[  1   6 -37   3 -12  10   2  -9   3  62  11  -4  10   2   5 -22  -3  -8
   1 -12 -17  39  31  18   3  24   1  25  21   7 -15  19] 0 1
[-12  16  16  19 -22  -5   5 -29   4 -20  -4  29 -30  -2  -6 -14 -14  13
  -7  -1  16 -20   3  10 -20 -39 -16  28   3   2  19  -1] 2 3
[-18  22 -11  15 -18  35  -7 -26  -5 -18 -16  37 -21  26  13   4 -21   3
   4 -15  -5  22  -4  23  -7 -29  14  30   9   0   8  25] 2 0
[-47  20  -1  12   1  23  36  20  -9  67 -50   1  26 -12   6 -42  -4 -25
  -8 -61 -17  61  -8  40  30   8   2 -32   7  37  -7  34] 0 3
[-10  30   1  34 -28 -16  -4 -13  -5 -11  20  31  -4   8   0  14   1  -7
  24 -23 -29 -16  16   9 -20  -8  -7  23   4   1  -8 -12] 2 4
[-17   5 -40  44 -22  -2  -1 -57 -19   8   4  34 -39  31   7   6 -34  -6
   9 -22  -5  35 -11  46 -21 -40  25  14  -4  18  -1  38] 2 0
[ 19  29 -19 -33 -27  22 -10  -3  23   6  30  30 -12 -17  -2 -13  30 -19
  50  14  45  18   0 -17 -38 -28  -6   5  26   5  -2 -34] 1 5
[ 25  67   6  -8 -53  20  27  -2  -5 -30 -29  45 -46  28  -6  -9  28   9
  55   1  50  -4   0   5 -26 -45  -3  27  18   3 -15 -20] 5 2
[  2  84  15  -3 -31  21  27  35  -4  13 -60  35 -20   7 -34 -25  49 -11
  37 -22   3  44  20 -16  -3 -19 -11 -28  42  29   7  -3] 5 3
[-49  29 -20  23   3 -15   4   8   4  25   1 -17  21  -6 -12 -24 -14 -26
 -24 -29 -30  43  23  32  29  41 -19  -7   4 -11 -42   2] 0 4
[-39  31 -28  12 -19  23  16 -35   2  37 -14  21  -7  25  16 -14 -21   3
   7 -41 -17  50 -11  51  -5 -17   8  13  -5  29   7  32] 0 2
[ 10  30 -12   5 -28  -4  -9 -32 -18 -33 -26  37 -26  42 -13  15   8  11
  31  -5   8 -22 -21  11 -23 -37   9  20  11   1   4   1] 2 5
[ -3  28  -1 -13  -8  23  26   1  20   6 -18 -11 -14  22 -17 -22  -1  15
  22 -33   6   5  -6  18   1  -8  15 -28   0  16  -8  18] 5 0
[ -5   1  -2  -9  -7   7 -38 -49 -27  -3  30  48 -13  -1  11  20  -9  12
  -7  13   4 -12   3   1 -45 -35 -15  32  10  10  31 -23] 2 1
[-28  14  18  11 -12  19  -2  24 -24  39 -22  11  -5 -48  -3 -31  10 -33
 -20   3 -11  32  47 -29  20  -1 -39  19  15  28   1  -9] 3 1
[  6  44 -21 -61 -18  -3  26  54 -17   5 -11 -27 -68  -1   6  -1 -35   4
 -28 -17 -13  18  24 -25  18   8  -2 -44   0  -5 -16 -64] 6 4
[ -9  19 -18  18 -27   8  -5 -40   2   8  19  29 -10  43   8  14 -19   4
  -2 -47 -10   1 -22  21 -25 -26   0  22  -3   8 -10   1] 2 0
[-13   8   6 -23  12  -4  -6  19 -13  15  24 -20 -22  -2   8   4 -11 -24
 -20  33  -1  -2  43   9  -1  -1 -27   8  23  -1 -14 -35] 4 1
[-14  39  20  -5  -9 -34  10  33 -14  -7  14 -18  12 -23  -4   7  -1 -25
 -23 -14 -15  -3  13  14   8  24 -32 -10  11 -19 -41 -27] 4 5
[  3  41  -7   5 -22  28  24   5  19  22 -24  -3 -11  19 -23 -20  -4  -2
  12 -53   8  56  20  -9  37 -20   8 -20  32  10  -3  45] 0 5
[-23   7  29  30 -45   8  16  -3 -36  -5 -24  49  -3   9 -19  -8 -10   7
 -38 -36  -5  15 -21   5  -3 -40 -19  18  -4  21   5   8] 3 2
[  8  34 -17 -42 -48  21  -4  36  11  50  18  13 -28   6  12 -12  16   5
  30  23  23  11  32 -14 -31  -6 -24  25  19  42  -6 -20] 1 5
[ -3  -8  -2 -13 -22 -18 -43 -35 -16  12  45  37 -17  -8   4  -5   9   6
  33  36   9 -12  31  -9 -56 -27 -28  90  28 -11  20 -32] 1 2
[-10  23  16   0   1   3 -16 -24 -38 -16  51   4   3  -2  13  41 -29   4
  -1   3 -26 -24  -4  18 -17 -21 -35  33  17   5 -32 -41] 4 2
[ 20  33   1 -11 -59   7  11 -27   6 -29 -30  44 -36  36 -22   2   4   6
  51  -5  27  -5  -9  17 -50 -62  17  11  -4   1  37 -12] 2 5
[-17  28   1 -24 -10   9 -27  18   3  29  62   7  22 -15  18  17 -25 -30
 -57  26 -11   1  61  -8 -22  21 -88  30  22  17 -36 -51] 4 1
[ 24   4 -10 -17   9  20  -8  18  16  31   8  -3  -9 -28   7 -12  17   0
  19   1  18  -2  22 -19 -44 -12 -18   8  21  -5  -1 -42] 1 5
[ 20  41  14   7 -31 -17  -4   5 -22 -20 -12  49 -27   1   2 -15   7  23
  18   8   3 -35  -5  18  -1 -51  13   6  -1   1   9  -6] 2 5
[-35  -1  35  11 -17  -9  18  24 -14  48   1  17  -4 -25   4   1   0  -1
 -13 -12  11  24  27 -10  -7  -9 -17 -22   7  12   2  -9] 3 1
[-43  22 -14  27   9  -8  33  18  -7  30  21 -42  26   3  -5  -4 -26 -37
 -37 -23 -52  44  23  38  11  14 -58 -29  34   8 -60  -4] 4 0
[  4  21 -17 -39 -17  -6  10  -4 -18  -8   4  10 -33  19   1   0 -43  22
  -9  -1  32   1 -17   0  -3 -28  21   2 -24  -9  25 -28] 6 2
[ 20 -11 -26 -16 -30   1 -35 -22   0  19  61  53  -9  37  16   2 -13  10
  33  32   8  -9  39  -8 -63 -19 -25  65  15   3   2 -20] 1 2
[-21  35 -19  13 -10   4  -4 -43  11  11  -2  17  -6  23  13 -18  -8   9
 -17 -33 -15  17 -13  33 -15 -14  20  14   9  24   3  27] 0 2
[-50  17 -13  38   3  19  39  26 -21  34 -20  -4  11 -13  -5 -45 -11 -33
 -21 -40 -17  54   5   3  14 -16 -21  -7  18  39   7  14] 0 3
[-17  32  -4  24 -14   3 -18 -40 -16  -1  33  13 -17   7  -9  14 -24 -16
   9  16 -20  -1  -9  12 -30 -19 -30  21  -8   0 -17 -25] 2 4
[ -2  15   7 -18 -10  21  36  54 -41  27 -11 -21 -12   3  19 -20   8   7
 -49 -30   8  28   9 -11   1 -21  11 -44 -10   6  20 -29] 3 6
[ 18  40  -8 -57 -18   7 -14  52   4  48 -32  24 -40  -6  -1 -35  29 -10
  47   6  29  20  42 -30 -39  -5  -5   7  43   4  13 -22] 5 1
[  8  66   9 -19  -9 -12  33  40   6  17 -17  -7   6  -6 -15   5  35   3
   6 -10  -6 -10  22 -33 -30  11 -32 -26  18  -4  -5 -23] 5 4
[-12  43  19 -33 -30  26  15  24  -8   7 -29  18 -19 -33   0 -64  24   1
  20 -19   5  35  11   1   3 -18 -15 -17  22  12  15   3] 5 3
[-18  18  -3  29 -18   4   5 -25  -4 -16  25  20   4  32   2  13 -17 -13
   8 -32  -2  34   4  14 -10 -35   9  14  -4  27   0  16] 2 0
[  0  21 -18 -63 -42  -1  -4  20 -23  25  32   2 -38  18  18 -33   3  -9
 -10  15  42  12  39 -25 -33   6 -16 -27  -7 -18   7 -34] 6 1
[-25  37  12   4 -16 -20  -8   3 -28 -18  47   3 -20  -1 -14  14 -34  -5
 -10  11 -24  -9   4   1 -35  -7 -26   8  27  19 -28 -50] 4 2
[ 23  47  -3 -20 -36  22  -6  28  13  22 -29  18 -36  -1  -9 -38  27  15
  37   6  19  -5  48  -7 -22 -33 -39   1  20   3 -13 -19] 5 1
[ -4   5   2 -13 -14  35  32  12  -2  19  -8  17 -22   8 -19 -24   0  26
  26 -41  -2  39   6   6 -12  11   7   2   9  17   8  13] 0 5
[ 30  48  16  17 -42  -8  13 -42   4 -33   0  34   8   9 -16   4  25  14
  32   3  38 -28 -34 -12 -37 -35   3  27  38   1  12  -1] 2 5
[ 26  51  -3 -26 -29  15 -23  28  32  15   5  17 -10 -24 -29 -31  28   7
  34   8  41   7  25 -17 -35  -4 -22  -5  69   2   2 -29] 5 1
[-14  -5 -18 -20 -11   6 -24 -10  14  65  50  19  -5  -4  27 -15 -10 -15
  -2 -19  18  38  32  14 -15  21 -16  -2   7  29  -7  11] 1 0
[-37  26  -1  37 -17  16   9 -45  -9   1   7  40 -22  46   5 -11 -16 -24
  -4 -57 -16  25  12  39 -11 -14  40  15   0  19   2  11] 0 2
[ 24   8   0 -26 -14  36 -18   6  20  46  24  47 -15  -5   4 -46  24  10
  32   6  24   9  25 -18 -39 -12 -18   5  26  10  -1 -12] 1 5
[-34  15  27   8 -11  -7  34  -4 -25 -13 -29  45  11  -1   9   3  -3   9
 -34 -37   9  13  -6   2   3 -44  -4  -1  -2  11  27  14] 3 2
[  6  45   8 -11  -9   2  12  36   1 -13   1 -18   5 -21 -13 -12 -13  14
   5  23 -31  16  15 -11   1   7 -32 -25  14   4 -29 -36] 4 5
[ -4  10 -39 -16 -18  20  20   5  -7  53 -11 -41 -18   9   6 -31 -32  -1
 -27 -37  15  59 -10  17  28  -4  39 -24   9   9  14  13] 0 6
[-63  14  18   1  -9 -11  10  40 -15  33  18  -4  -4 -44  -6 -13 -16 -50
 -63 -18 -53  25  19  -2   6  33 -74  -6  28  34 -29 -39] 4 3
[-40  10  25  25  10 -33  34  18 -17  33  -1   6   2  -7  -9 -20  -4 -26
 -34 -13 -14   8   4 -15  -3  14 -57  -4  17   7  -1 -46] 3 4
[ -4  41  10  -5 -29   4  18  26   9   9 -37  12  -1 -21 -23 -30  37  -4
 -24 -34   8   6   9 -17   9  -3 -33   1   8  14  35 -11] 3 5
[ 17  16 -11   1 -16  -4 -24 -40   2  -7  15  41 -20   9  -3  19 -12  12
   6   4  31 -34  29   7 -41 -14   2  43 -10  -9  -5 -19] 2 1
[ 12  37  14   7 -33  -9   8 -17   3 -29 -29  38 -23  13 -12 -16  -1  11
  51  18  -3   3  -3  24 -42 -49  -9  36   2  12  16 -12] 2 5
[ 12   8  -7  -8 -25   6 -38 -19  -9   2   8  35  -7   6  -7 -20  -3 -24
  16  14  28 -36  36 -11 -43 -39 -39  42  22  10   3 -16] 1 2
[-32  27  15   1 -14   3  27  31 -13  34  19 -19  -1 -19   6  -6  -1 -24
 -39  -4 -38  -1   3  11  24   6 -47 -17  17   4 -30 -16] 4 3
[ -2  -1   2   7 -35 -15   0 -49   1 -26  16  25   6  33  17  23 -10  21
   0   6 -15 -28  12  26 -43 -29   0  27  15  21 -18 -17] 2 4
[-31   7   3 -28 -23   9  -9   4  -1  27  46   6 -17 -18  -3  -2 -24 -33
 -10  31 -14   9  59 -19 -32  16 -46  27  10  21 -42 -33] 1 4
[  5  75   9 -15 -40   6  53  30  -1  30 -58  25 -23 -29 -20 -44  36 -20
   8 -26  24  43  14 -29  14 -30  17 -30  33   6  22   5] 5 3
[  5  29 -12 -44   2  -6  22  46 -28   7  27  -2 -38  -1   4   0 -27   9
 -37   7   7  -6   7 -29   5  12  -7 -54 -11 -25  -9 -44] 6 4
[ 21  15  -1 -39 -34  -2 -15  10  20  22  17  15 -22  19 -16 -36  35   5
  49 -18  39  -3  23 -19 -37  -1  -2   8  53   9   9 -29] 5 1
[ 17  39  22  -1 -31 -18  29 -24   3 -18  -8  16 -28  35  -3   7  14  15
  32   6  21 -40   3  26 -40 -34   2  21  13  11   7 -13] 2 5
[-15  13  10  34 -41   8  14 -10 -17 -28  -6  34 -15  12   0  -4   1 -31
 -18 -25  -7   2   1  -6 -20 -34  -5  52  34  44   8   0] 2 3
[ 25  12 -11  -5 -16  -6 -14 -61 -25  13  15  39  -7  13  21  10 -13  -5
  30  11  15 -18  36 -14 -67 -44 -11  52  23   8  10 -20] 2 1
[  5  60  18 -20 -24  19  44  42  -9  26 -46  18  -3  -8 -17 -24  26 -15
   3  -2  18  24  -3   7 -10 -22 -19 -22  21  11   3   4] 5 3
[ 40  24  -6 -58 -33  24 -12  33  16  53  16  35 -23 -19   3 -41  45 -14
  38   0  35 -15  61 -29 -44  -9 -22  21  41  -7 -16 -12] 1 5
[-15  44  11  -8 -37  10  38  36 -25   6 -71  11   8 -38  -4 -36  45 -46
   2 -50   7  21  31  -1  -7 -28 -28 -24   8   0  30   6] 3 5
[-37  33  12  28  12 -16  24  20 -32  28  18  -9  11 -27  17  -4  -8 -29
 -42 -14 -35  14  28 -18  21  19 -23 -13   8  17 -29 -29] 4 3
[ 20  48  -8 -24 -28  32   8   5  -8  18  -5   8 -30 -15   2 -17  39   2
  45   7  30   4  54 -26 -34   0 -21  11  65  17  21  -8] 5 1
[-17  24  13  26 -14  -2  27 -12  -6  -6 -23  23 -12   5   8  -3   2 -10
 -31 -25  -5  -1  13  -1  -5 -26   2 -16 -19  14  15   6] 3 2
[ 14  -8 -11   7 -44  24 -25 -32 -14  -6  16  60 -15  16  29  17 -12   9
  21  26  24 -16  29   5 -62 -47 -24  23  25   4   8 -11] 2 1
[-10   2   7 -30 -20  13 -43  21  -8  35  40   1 -29 -25   1 -10 -36   0
 -11  39  -7  13  52 -33 -24  28 -66  33  51   9 -28 -38] 1 4
[-12   8  12 -11 -10   3  -8  15  -4  35  16  15 -15 -21  18 -24  13 -12
 -22 -10   0  24  42  -3 -36   6 -51  29  29  12  33 -27] 1 3
[-29  29  28  14 -33  -3  32  50 -33  45   4 -38   6 -31   2 -12  -9 -27
 -50 -26 -57  22  33  -2  30 -17 -57  -2  26  32 -12 -20] 4 3
[-21  45  -5  10 -20  -7 -15  -2 -22 -31  45  14 -35 -19  11  13 -13 -16
 -14 -10 -25  -6  18   8 -20 -16 -42  20  10 -19 -22 -32] 4 2
